[150, 141, 148, 125, 113]  Sog
[118, 109, 123, 164, 124]  Voki
[126, 108, 124, 137, 125]  zoni
[54, 180, 61, 243, 163]  Pof
[116, 142, 109, 138, 139]  muv
[128, 150, 130, 156, 119]  pamo
[126, 55, 131, 36, 146]  dod
succ: [243] => [163]
succ: [123] => [164]
succ: [55] => [131]
succ: [118] => [109]
succ: [54] => [180]
succ: [142] => [109]

[112, 137, 91, 127, 83, 126, 109, 78, 83, 105, 135, 105] : zoni
[128, 131, 144, 146, 166, 136, 122, 113, 113, 139, 131, 92] : ras
[143, 184, 122, 248, 87, 107, 79, 101, 173, 89, 248, 86] : muv
[92, 152, 52, 156, 190, 148, 72, 119, 147, 113, 171, 115] : Biz
[143, 122, 135, 136, 121, 128, 99, 136, 131, 138, 112, 131] : Nadi
[129, 131, 160, 147, 122, 161, 149, 144, 162, 134, 153, 126] : Voki
[120, 172, 125, 223, 207, 182, 188, 124, 139, 178, 243, 140] : nulo
[135, 71, 119, 68, 187, 181, 178, 149, 67, 126, 57, 113] : Pof
succ: [127] => [83]
succ: [121] => [128]
succ: [160] => [147]

[172, 75, 156, 180, 63, 162, 144, 68, 113, 98, 35, 64] : Nadi
[86, 63, 72, 120, 119, 30, 35, 153, 126, 73, 160, 126] : nulo
[174, 63, 151, 126, 34, 137, 148, 87, 75, 80, 64, 168] : koseg
[111, 133, 125, 141, 118, 24, 30, 195, 141, 122, 181, 116] : Pof
succ: [148] => [87]
succ: [73] => [160]
succ: [195] => [141]
succ: [87] => [75]
succ: [98] => [35]
succ: [119] => [30]

[143, 104, 147, 139, 168, 124, 140, 144, 136, 137, 125, 141, 94, 119, 143, 99, 61, 163, 131, 103, 142, 99, 151, 189, 202, 78, 106, 103, 100, 121, 80, 159, 88, 102, 138, 156, 141, 119, 151, 139, 83] = pamo
[132, 158, 155, 94, 160, 152, 110, 132, 135, 106, 172, 144, 89, 94, 120, 124, 113, 117, 158, 176, 125, 129, 79, 117, 111, 169, 138, 116, 137, 139, 101, 149, 123, 100, 124, 131, 81, 141, 129, 169, 84] = Biz
[116, 169, 148, 61, 137, 155, 114, 115, 140, 105, 175, 138, 92, 97, 129, 128, 111, 148, 165, 172, 93, 103, 85, 115, 113, 171, 135, 105, 145, 147, 111, 140, 126, 119, 121, 146, 80, 147, 124, 171, 104] = dod
[137, 174, 142, 127, 168, 115, 116, 78, 108, 168, 133, 144, 94, 116, 135, 114, 147, 135, 86, 115, 155, 179, 117, 157, 141, 137, 135, 114, 120, 108, 141, 118, 90, 146, 147, 126, 116, 117, 155, 167, 91] = koseg
[141, 129, 179, 96, 107, 126, 88, 97, 51, 220, 120, 121, 112, 133, 103, 74, 164, 122, 76, 79, 132, 165, 129, 211, 191, 135, 135, 40, 109, 93, 121, 100, 97, 165, 146, 134, 97, 135, 146, 110, 152] = Sog
[140, 122, 180, 104, 104, 155, 78, 105, 56, 221, 120, 134, 101, 138, 130, 74, 129, 127, 101, 79, 117, 148, 140, 210, 186, 129, 180, 48, 137, 124, 122, 133, 102, 150, 149, 138, 102, 141, 154, 105, 149] = zoni
[135, 147, 180, 75, 118, 117, 84, 78, 78, 210, 130, 128, 109, 126, 102, 89, 159, 114, 78, 106, 145, 173, 112, 191, 172, 137, 140, 60, 123, 128, 138, 103, 96, 167, 139, 125, 95, 115, 154, 140, 152] = Nadi
succ: [164] => [122]
find: [143, 104, 147, 139, 168, 124, 140, 144, 136, 137, 125, 141, 94, 119, 143, 99, 61, 163, 131, 103, 142, 99, 151, 189, 202, 78, 106, 103, 100, 121, 80, 159, 88, 102, 138, 156, 141, 119, 151, 139, 83] => pamo
find: [116, 169, 148, 61, 137, 155, 114, 115, 140, 105, 175, 138, 92, 97, 129, 128, 111, 148, 165, 172, 93, 103, 85, 115, 113, 171, 135, 105, 145, 147, 111, 140, 126, 119, 121, 146, 80, 147, 124, 171, 104] => dod
find: [140, 122, 180, 104, 104, 155, 78, 105, 56, 221, 120, 134, 101, 138, 130, 74, 129, 127, 101, 79, 117, 148, 140, 210, 186, 129, 180, 48, 137, 124, 122, 133, 102, 150, 149, 138, 102, 141, 154, 105, 149] => zoni
succ: [75] => [118]

[82, 76, 138, 161, 99, 113, 128, 172] : ras
[141, 74, 116, 128, 121, 128, 129, 116] : nulo
[133, 147, 100, 128, 142, 77, 128, 149] : dod
[119, 222, 59, 134, 144, 141, 156, 128] : pamo
succ: [99] => [113]
succ: [144] => [141]
succ: [142] => [77]
succ: [133] => [147]
succ: [121] => [128]
succ: [76] => [138]

[147, 132, 125, 157, 124] = Voki
[103, 132, 191, 151, 124] = Nadi
[126, 117, 104, 168, 136] = pamo
[136, 81, 152, 131, 172] = zoni
[105, 117, 146, 168, 136] = dod
[176, 135, 185, 166, 122] = nulo
[155, 116, 135, 130, 174] = Pof
[98, 175, 48, 96, 180] = ras
[95, 96, 62, 73, 40] = Sog
[155, 155, 174, 130, 174] = muv
succ: [103] => [132]
succ: [104] => [168]
succ: [147] => [132]
find: [176, 135, 185, 166, 122] => nulo
succ: [151] => [124]
succ: [73] => [40]
succ: [175] => [48]

[148, 215, 193, 150] -> Biz
[125, 215, 214, 150] -> Sog
[214, 115, 112, 126] -> Pof
[167, 73, 51, 122] -> Voki
[162, 207, 94, 80] -> muv
succ: [94] => [80]
succ: [51] => [122]
succ: [125] => [215]
succ: [73] => [51]

[72, 211, 159, 197, 143, 132, 102]  koseg
[92, 58, 133, 178, 50, 55, 247]  nulo
[92, 180, 133, 178, 112, 111, 153]  zoni
[122, 58, 86, 87, 126, 115, 123]  pamo
[76, 182, 116, 189, 142, 91, 183]  ras
succ: [132] => [102]
succ: [122] => [58]
succ: [143] => [132]
succ: [180] => [133]

[162, 142, 134, 134, 121, 146, 124, 137, 120, 138, 132, 133, 121, 132, 134, 127, 136, 149, 126, 172, 121, 125, 148, 143, 133, 121, 131, 132, 150, 143, 133, 126, 129, 128, 156, 134, 139, 132, 137, 98, 116, 155, 136] -> ras
[128, 92, 128, 137, 123, 145, 130, 137, 126, 144, 119, 127, 142, 117, 127, 154, 125, 120, 133, 137, 154, 124, 131, 128, 134, 128, 139, 126, 134, 122, 119, 122, 135, 116, 127, 132, 134, 119, 121, 139, 116, 120, 175] -> muv
[123, 132, 126, 123, 131, 123, 128, 115, 122, 143, 136, 133, 130, 130, 142, 141, 128, 142, 116, 170, 113, 124, 108, 117, 99, 137, 120, 128, 109, 147, 130, 134, 122, 97, 131, 109, 122, 134, 136, 97, 110, 124, 106] -> zoni
[111, 146, 112, 130, 127, 131, 126, 134, 127, 120, 127, 130, 136, 138, 127, 138, 130, 127, 120, 99, 121, 131, 126, 113, 141, 142, 134, 134, 107, 135, 137, 124, 162, 104, 116, 133, 133, 131, 144, 133, 132, 140, 123] -> nulo
[111, 146, 112, 130, 127, 131, 126, 134, 127, 120, 127, 130, 136, 138, 127, 138, 130, 127, 120, 99, 121, 131, 126, 113, 141, 142, 134, 134, 132, 123, 137, 124, 162, 104, 116, 133, 133, 131, 144, 122, 132, 140, 123] -> dod
[163, 126, 134, 120, 110, 123, 120, 119, 132, 97, 146, 122, 109, 159, 119, 127, 127, 136, 157, 158, 152, 130, 121, 126, 136, 131, 131, 133, 116, 127, 134, 140, 147, 131, 119, 117, 112, 120, 120, 134, 132, 126, 143] -> Biz
[132, 121, 139, 123, 125, 121, 119, 140, 118, 121, 134, 130, 128, 121, 126, 134, 147, 142, 137, 133, 161, 121, 140, 138, 140, 131, 132, 115, 116, 148, 109, 128, 109, 114, 118, 132, 121, 110, 121, 140, 138, 135, 119] -> pamo
[116, 119, 132, 129, 131, 137, 127, 121, 116, 204, 120, 130, 116, 128, 125, 168, 134, 129, 123, 218, 162, 128, 132, 128, 137, 99, 131, 121, 114, 133, 117, 137, 148, 120, 103, 143, 140, 125, 112, 125, 131, 140, 147] -> Pof
[141, 154, 136, 133, 139, 132, 108, 125, 144, 152, 131, 130, 97, 140, 135, 122, 127, 125, 117, 92, 121, 125, 118, 138, 143, 127, 130, 129, 120, 124, 134, 131, 133, 104, 94, 119, 124, 124, 126, 130, 139, 105, 148] -> Voki
find: [162, 142, 134, 134, 121, 146, 124, 137, 120, 138, 132, 133, 121, 132, 134, 127, 136, 149, 126, 172, 121, 125, 148, 143, 133, 121, 131, 132, 150, 143, 133, 126, 129, 128, 156, 134, 139, 132, 137, 98, 116, 155, 136] => ras
find: [123, 132, 126, 123, 131, 123, 128, 115, 122, 143, 136, 133, 130, 130, 142, 141, 128, 142, 116, 170, 113, 124, 108, 117, 99, 137, 120, 128, 109, 147, 130, 134, 122, 97, 131, 109, 122, 134, 136, 97, 110, 124, 106] => zoni

[107, 140, 122, 111, 122, 159, 125, 120, 96] -> Voki
[121, 191, 153, 143, 147, 80, 126, 173, 48] -> pamo
[138, 39, 163, 127, 143, 85, 96, 174, 189] -> zoni
succ: [125] => [120]
succ: [138] => [39]
succ: [121] => [191]
succ: [174] => [189]

[75, 105, 138, 87, 156, 99, 81, 122, 111, 167, 171, 122, 157, 105, 162, 132, 127, 128, 131, 169, 149, 120, 151, 173, 150, 170, 126, 126, 114, 126, 65, 173, 92, 124, 132, 30, 128, 106, 116, 167, 211, 136, 81, 122, 138, 53, 117, 118, 155, 146, 143, 92, 112, 131, 122, 178, 97, 149, 147, 114, 116, 182, 89, 85]  Nadi
[168, 145, 102, 116, 78, 137, 138, 104, 94, 163, 107, 146, 144, 68, 152, 132, 126, 108, 116, 130, 87, 129, 122, 111, 71, 105, 130, 167, 155, 114, 99, 122, 125, 132, 132, 148, 118, 96, 144, 84, 102, 96, 125, 132, 122, 126, 136, 131, 144, 147, 87, 133, 196, 64, 141, 118, 142, 143, 156, 161, 129, 133, 146, 199]  koseg
[43, 101, 158, 96, 202, 101, 72, 135, 150, 136, 171, 111, 144, 147, 162, 129, 131, 160, 147, 178, 158, 116, 153, 174, 184, 189, 122, 114, 107, 135, 101, 159, 128, 122, 127, 53, 131, 123, 98, 186, 232, 146, 89, 104, 145, 59, 107, 114, 146, 136, 176, 73, 70, 188, 100, 183, 63, 150, 132, 84, 108, 165, 60, 54]  Voki
[80, 101, 158, 108, 160, 106, 109, 51, 89, 198, 150, 111, 138, 119, 179, 122, 141, 147, 173, 197, 182, 112, 145, 182, 131, 228, 145, 102, 118, 139, 77, 137, 105, 135, 112, 26, 97, 93, 120, 190, 211, 127, 66, 143, 214, 69, 156, 103, 167, 129, 156, 84, 84, 147, 152, 204, 34, 179, 169, 105, 107, 168, 29, 91]  pamo
[166, 140, 121, 133, 88, 141, 157, 50, 80, 186, 93, 134, 130, 83, 166, 122, 138, 128, 150, 155, 116, 122, 117, 122, 62, 155, 144, 146, 155, 126, 110, 95, 135, 140, 117, 140, 95, 88, 144, 107, 109, 91, 110, 148, 185, 134, 166, 120, 153, 134, 103, 123, 166, 84, 162, 143, 87, 168, 172, 150, 120, 123, 92, 197]  ras
succ: [63] => [150]
find: [80, 101, 158, 108, 160, 106, 109, 51, 89, 198, 150, 111, 138, 119, 179, 122, 141, 147, 173, 197, 182, 112, 145, 182, 131, 228, 145, 102, 118, 139, 77, 137, 105, 135, 112, 26, 97, 93, 120, 190, 211, 127, 66, 143, 214, 69, 156, 103, 167, 129, 156, 84, 84, 147, 152, 204, 34, 179, 169, 105, 107, 168, 29, 91] => pamo

[84, 85, 105, 76, 133, 137, 165, 40, 152, 106, 115, 120, 133, 173, 213, 49]  Voki
[134, 117, 52, 118, 162, 131, 155, 102, 124, 166, 183, 130, 80, 98, 136, 81]  nulo
[121, 116, 71, 154, 160, 130, 200, 101, 168, 182, 163, 154, 74, 160, 136, 100]  dod
[152, 155, 183, 141, 98, 134, 45, 181, 77, 88, 104, 101, 173, 75, 91, 178]  muv
[120, 123, 142, 72, 113, 139, 78, 110, 94, 89, 116, 96, 160, 96, 154, 109]  zoni
[142, 149, 175, 173, 113, 120, 122, 179, 136, 127, 103, 141, 146, 147, 84, 185]  Biz
[101, 111, 147, 66, 109, 141, 99, 92, 110, 79, 102, 101, 167, 126, 175, 94]  ras
[150, 149, 131, 190, 133, 114, 146, 174, 143, 166, 134, 154, 107, 140, 77, 177]  pamo
succ: [111] => [147]
succ: [66] => [109]
succ: [181] => [77]

[83, 123, 107, 107, 172, 148, 150, 101, 73, 141, 95, 215, 78, 170, 45, 196, 90, 132, 206, 123]  zoni
[106, 94, 112, 124, 168, 201, 127, 116, 177, 174, 176, 106, 201, 132, 150, 218, 113, 155, 126, 117]  muv
[179, 99, 110, 142, 135, 159, 83, 168, 156, 134, 112, 132, 143, 194, 128, 162, 178, 127, 119, 88]  nulo
[189, 107, 59, 78, 208, 96, 152, 184, 102, 90, 116, 62, 131, 113, 179, 69, 166, 168, 146, 126]  Voki
[95, 153, 153, 134, 104, 191, 78, 82, 104, 161, 194, 122, 184, 100, 106, 108, 103, 152, 111, 165]  Sog
[83, 123, 107, 107, 172, 148, 150, 101, 73, 141, 95, 215, 78, 170, 174, 102, 97, 101, 120, 189]  koseg
[135, 207, 152, 80, 40, 116, 109, 108, 153, 136, 176, 99, 170, 152, 139, 105, 165, 54, 169, 149]  pamo
succ: [208] => [96]
succ: [82] => [104]

[126, 119, 154, 71, 115, 109, 145, 95, 144, 193, 132, 76, 131, 136, 127, 103, 86, 160, 141, 136, 141, 135, 55, 165, 138, 90, 114, 68, 108]  Biz
[126, 119, 154, 71, 115, 126, 145, 95, 144, 193, 132, 76, 131, 77, 127, 103, 86, 125, 141, 136, 141, 135, 55, 165, 138, 90, 114, 68, 108]  dod
[170, 177, 168, 139, 138, 123, 107, 101, 137, 153, 132, 98, 138, 119, 173, 71, 104, 167, 68, 147, 144, 139, 92, 74, 158, 128, 77, 160, 118]  Sog
[187, 164, 176, 151, 166, 112, 113, 135, 128, 138, 127, 130, 151, 108, 179, 99, 148, 143, 58, 131, 123, 142, 149, 72, 161, 167, 121, 179, 150]  zoni
[84, 111, 73, 161, 113, 163, 156, 174, 147, 82, 111, 138, 131, 128, 61, 171, 124, 133, 178, 99, 123, 106, 181, 164, 96, 121, 121, 120, 112]  nulo
[130, 96, 144, 61, 118, 170, 167, 105, 152, 165, 135, 71, 117, 132, 105, 107, 93, 121, 164, 146, 148, 95, 71, 170, 128, 83, 120, 97, 106]  muv
[113, 177, 103, 157, 117, 188, 142, 145, 154, 135, 120, 133, 124, 124, 113, 106, 71, 179, 102, 135, 156, 121, 145, 99, 124, 120, 32, 165, 104]  Pof
[126, 119, 154, 71, 115, 126, 145, 95, 144, 193, 132, 76, 131, 136, 127, 103, 86, 160, 141, 136, 141, 135, 55, 165, 138, 90, 114, 68, 108]  ras
[126, 92, 154, 71, 115, 126, 145, 95, 144, 193, 132, 76, 131, 170, 127, 103, 86, 125, 141, 136, 141, 135, 55, 165, 138, 90, 114, 68, 108]  Nadi
succ: [171] => [124]
succ: [101] => [137]
find: [84, 111, 73, 161, 113, 163, 156, 174, 147, 82, 111, 138, 131, 128, 61, 171, 124, 133, 178, 99, 123, 106, 181, 164, 96, 121, 121, 120, 112] => nulo

[123, 171, 121, 114, 132, 148, 95, 183, 151, 141] -> Pof
[123, 171, 121, 114, 132, 148, 136, 205, 162, 147] -> Voki
[123, 171, 121, 114, 132, 148, 136, 205, 95, 147] -> zoni
find: [123, 171, 121, 114, 132, 148, 136, 205, 95, 147] => zoni

[68, 133, 27, 196, 164] -> pamo
[170, 128, 130, 80, 225] -> Biz
[132, 120, 150, 179, 93] -> zoni
[122, 124, 91, 151, 134] -> Pof
[157, 115, 149, 71, 169] -> dod
[134, 84, 99, 86, 198] -> ras
[90, 136, 133, 164, 123] -> muv
[96, 85, 154, 103, 119] -> nulo
[122, 124, 91, 133, 95] -> Voki
[96, 85, 26, 167, 119] -> Nadi
[170, 163, 163, 107, 32] -> Sog
[151, 58, 45, 119, 183] -> koseg
succ: [132] => [120]
succ: [27] => [196]
succ: [167] => [119]
succ: [90] => [136]
find: [68, 133, 27, 196, 164] => pamo
find: [122, 124, 91, 151, 134] => Pof

[126, 178, 124, 86, 174, 186, 178, 97, 164, 109, 67, 128, 127, 129, 162, 153, 128, 126, 151, 81, 111, 95, 167] = pamo
[140, 141, 128, 58, 161, 149, 150, 164, 180, 137, 59, 84, 139, 133, 177, 138, 109, 95, 168, 49, 140, 134, 171] = Voki
[101, 90, 111, 139, 167, 139, 109, 115, 83, 123, 117, 106, 87, 128, 162, 115, 162, 90, 123, 131, 77, 181, 147] = nulo
[101, 90, 111, 139, 167, 139, 109, 115, 83, 146, 117, 106, 87, 146, 66, 147, 67, 186, 27, 125, 125, 110, 181] = zoni
[166, 104, 171, 103, 120, 118, 114, 156, 125, 166, 117, 131, 132, 124, 135, 122, 120, 130, 163, 104, 130, 151, 129] = muv
[126, 178, 124, 86, 174, 103, 178, 97, 164, 109, 67, 128, 177, 129, 162, 161, 128, 126, 151, 81, 111, 95, 167] = Nadi
succ: [58] => [161]
succ: [110] => [181]
find: [101, 90, 111, 139, 167, 139, 109, 115, 83, 146, 117, 106, 87, 146, 66, 147, 67, 186, 27, 125, 125, 110, 181] => zoni
succ: [49] => [140]
succ: [153] => [128]

[191, 85, 81, 58, 42] : muv
[181, 152, 96, 106, 186] : zoni
[183, 93, 136, 117, 136] : Nadi
[81, 102, 62, 177, 153] : pamo
[151, 172, 79, 130, 90] : ras
[168, 187, 145, 65, 190] : Biz
[168, 83, 145, 144, 190] : Pof
[95, 85, 81, 79, 42] : koseg
succ: [151] => [172]
succ: [96] => [106]
succ: [83] => [145]
succ: [117] => [136]
succ: [183] => [93]

[122, 133, 139, 174, 158, 173, 191, 165, 140, 128, 166, 151, 167, 182, 148, 195, 173, 175, 119, 144, 178, 117, 133, 181, 130, 121, 121, 129, 239, 137, 89, 155, 114, 175, 186, 118] -> Biz
[153, 125, 111, 119, 123, 144, 127, 116, 143, 171, 129, 177, 173, 137, 153, 110, 139, 111, 123, 144, 133, 132, 106, 115, 160, 154, 127, 133, 119, 136, 196, 120, 146, 151, 138, 162] -> Pof
[153, 155, 132, 115, 139, 128, 100, 111, 154, 164, 116, 145, 97, 107, 124, 96, 113, 135, 161, 146, 91, 165, 146, 94, 135, 157, 152, 146, 105, 118, 158, 127, 158, 84, 138, 131] -> Nadi
[128, 114, 120, 141, 127, 138, 152, 152, 118, 133, 160, 129, 192, 148, 170, 158, 157, 118, 116, 129, 186, 127, 127, 163, 169, 117, 117, 130, 140, 153, 150, 127, 115, 206, 121, 167] -> pamo
[123, 117, 130, 169, 144, 172, 196, 162, 132, 129, 164, 115, 199, 190, 156, 190, 178, 154, 100, 141, 190, 98, 110, 182, 139, 122, 111, 123, 223, 148, 116, 148, 113, 199, 173, 134] -> Sog
[119, 133, 149, 178, 156, 161, 191, 181, 130, 115, 177, 126, 174, 179, 159, 205, 175, 169, 126, 139, 199, 124, 149, 196, 142, 112, 127, 137, 216, 154, 90, 158, 112, 198, 161, 134] -> nulo
[121, 125, 132, 157, 141, 154, 172, 155, 131, 125, 154, 142, 167, 137, 146, 173, 159, 150, 115, 137, 171, 113, 125, 166, 133, 121, 120, 129, 192, 141, 113, 152, 121, 179, 156, 135] -> muv
[121, 125, 132, 157, 141, 154, 172, 155, 131, 125, 154, 142, 167, 167, 146, 173, 159, 150, 115, 137, 171, 113, 125, 166, 133, 121, 120, 129, 192, 141, 110, 143, 117, 173, 155, 129] -> koseg
[160, 139, 127, 119, 129, 133, 115, 123, 145, 169, 132, 157, 155, 123, 154, 156, 132, 114, 146, 145, 130, 155, 132, 116, 167, 159, 145, 146, 92, 144, 199, 126, 189, 143, 124, 170] -> zoni
find: [119, 133, 149, 178, 156, 161, 191, 181, 130, 115, 177, 126, 174, 179, 159, 205, 175, 169, 126, 139, 199, 124, 149, 196, 142, 112, 127, 137, 216, 154, 90, 158, 112, 198, 161, 134] => nulo
find: [160, 139, 127, 119, 129, 133, 115, 123, 145, 169, 132, 157, 155, 123, 154, 156, 132, 114, 146, 145, 130, 155, 132, 116, 167, 159, 145, 146, 92, 144, 199, 126, 189, 143, 124, 170] => zoni
find: [121, 125, 132, 157, 141, 154, 172, 155, 131, 125, 154, 142, 167, 137, 146, 173, 159, 150, 115, 137, 171, 113, 125, 166, 133, 121, 120, 129, 192, 141, 113, 152, 121, 179, 156, 135] => muv
find: [121, 125, 132, 157, 141, 154, 172, 155, 131, 125, 154, 142, 167, 167, 146, 173, 159, 150, 115, 137, 171, 113, 125, 166, 133, 121, 120, 129, 192, 141, 110, 143, 117, 173, 155, 129] => koseg

[68, 218, 150, 207, 124, 153]  Voki
[73, 164, 151, 199, 156, 137]  Biz
[90, 176, 148, 210, 136, 151]  dod
[167, 217, 164, 72, 191, 147]  Nadi
[164, 31, 108, 224, 104, 185]  koseg
succ: [108] => [224]
succ: [217] => [164]
succ: [73] => [164]

